D: [110 149  94 169 165 117 179 127 151  64 163 119 127 139 102]
H: [127  78 131 140 168  83 143 231 101 105 122 174 120 224 118]
F: [112 186 117 147 103 103 168 151 124  74 111 109 171 171 108]
N: [111 138  94 168 175 121 177 124 153  71 171 122 118 131 105]
S: [115 162 126 131 117 112 160 146 125 100 119 115 155 159 117]
W: [111 138  94 167 175 121 177 124 153  70 170 121 118 132 105]
M: [113 180 119 142 106 105 166 150 123  82 112 109 167 169 110]
T: [111 140  95 167 172 121 177 125 152  71 169 121 120 133 105]
E: [118 136 134 118 133 121 153 140 127 127 129 121 136 145 126]
[111 138  94 168 175 121 177 124 153  71 171 122 118 131 105]
N
[110 149  94 169 165 117 179 127 151  64 163 119 127 139 102]
D
[111 138  94 167 175 121 177 124 153  70 170 121 118 132 105]
W
[115 162 126 131 117 112 160 146 125 100 119 115 155 159 117]
S
[112 186 117 147 103 103 168 151 124  74 111 109 171 171 108]
F

P: [110 182  89  78 113]
K: [174 128  43  80 144]
C: [ 56 171  67 145 129]
G: [137  83  50  98 118]
L: [ 55 141  55 162 132]
R: [163  97  45  90 131]
V: [137  83  50  98  98]
B: [ 88 192  83  96 119]
Z: [115  82  60 108 107]
U: [ 69 187  76 121 123]
[115  82  60 108 107]
Z
[ 55 141  55 162 132]
L
[ 88 192  83  96 119]
B
[110 182  89  78 113]
P

tufi: [134 153 128 165 143 153 111 145 132  97 206 101 100 119 161 133 128 107
 104 112  93 221 132 112 104]
mes: [134 159 154 151 119 142 172 108 135 123 158 132 122 153 151 119 113 123
 173 132 149 159 129 143 109]
kav: [129 113 113 130 162 142  62 124 129 121 142 128 149  93 134 134 119 128
 106 114  98 153 133 138 144]
Bup: [113 104 107  71 125 120 100 126 135 122 120 152 166 105 113 139 143 191
 132 116 149 128 134 136 187]
gumup: [107 124  97 150 140 119  90 121 138 107 142  92 125 106 129 114 140  96
  90  92 100 135 122 108 112]
Tad: [103 145 105 138 125 157 136 162 139  79 189 119 126 137 143 124 152 137
  91  91 132 184 136 112 159]
Luf: [134 159 154 174 119 142 172 108 135 123 164 132 122 153 142 119 113 123
 173 132 149 159 129 143 109]
Zin: [161 142 167 137 136 155 113 187 114 132 179 172 125 128 170 163 132 155
  85 144  96 183 140 156 163]
Far: [122 146 141 116 137 154 159 122 133 114 171 159 147 132 138 118 139 174
 198 126 181 171 127 151 158]
derad: [142 134 148 138 111 137 168 102 128 130 122 146 129 142 135 129 108 138
 217 146 180 113 130 157 120]
[134 153 128 165 143 153 111 145 132  97 206 101 100 119 161 133 128 107
 104 112  93 221 132 112 104]
tufi
[122 146 141 116 137 154 159 122 133 114 171 159 147 132 138 118 139 174
 198 126 181 171 127 151 158]
Far
[129 113 113 130 162 142  62 124 129 121 142 128 149  93 134 134 119 128
 106 114  98 153 133 138 144]
kav
[103 145 105 138 125 157 136 162 139  79 189 119 126 137 143 124 152 137
  91  91 132 184 136 112 159]
Tad

Q: [151 123 159 156 133 113  88 182  54 191 144 113 127 116]
Y: [150 154 138 147 133 110 149 135 168 150 103 150 113 168]
A: [122 137 135 134 168 133 101 159 130 135 147 108 142 162]
[122 137 135 134 168 133 101 159 130 135 147 108 142 162]
A
[150 154 138 147 133 110 149 135 168 150 103 150 113 168]
Y

Nive: [ 89 103 116 111 153]
mele: [ 99 119 128 120 147]
turi: [143 153 143 135  92]
lif: [126 117 108  91  83]
Davo: [149 119 185 169 137]
vun: [128 121 140 118 152]
nov: [121  97 113  85 141]
kevim: [ 96 132 125 128 129]
mefa: [155 176 173 172  95]
Funom: [126 122 108  91  83]
[ 96 132 125 128 129]
kevim
[126 117 108  91  83]
lif
[121  97 113  85 141]
nov
[ 89 103 116 111 153]
Nive
[128 121 140 118 152]
vun

Vil: [185 179 137  95]
saril: [121 165 128  65]
dop: [167  53 181  61]
fik: [176 190 101 166]
lar: [ 91  76  52 177]
[185 179 137  95]
Vil
[176 190 101 166]
fik
[ 91  76  52 177]
lar
[121 165 128  65]
saril

Kob: [ 68 118 168  82 162 167  89]
Viti: [137  46 153 122  80 159 159]
bomak: [ 68 118  57  82 162 167  89]
veko: [ 68 180 168  82 162 167  89]
[ 68 118  57  82 162 167  89]
bomak

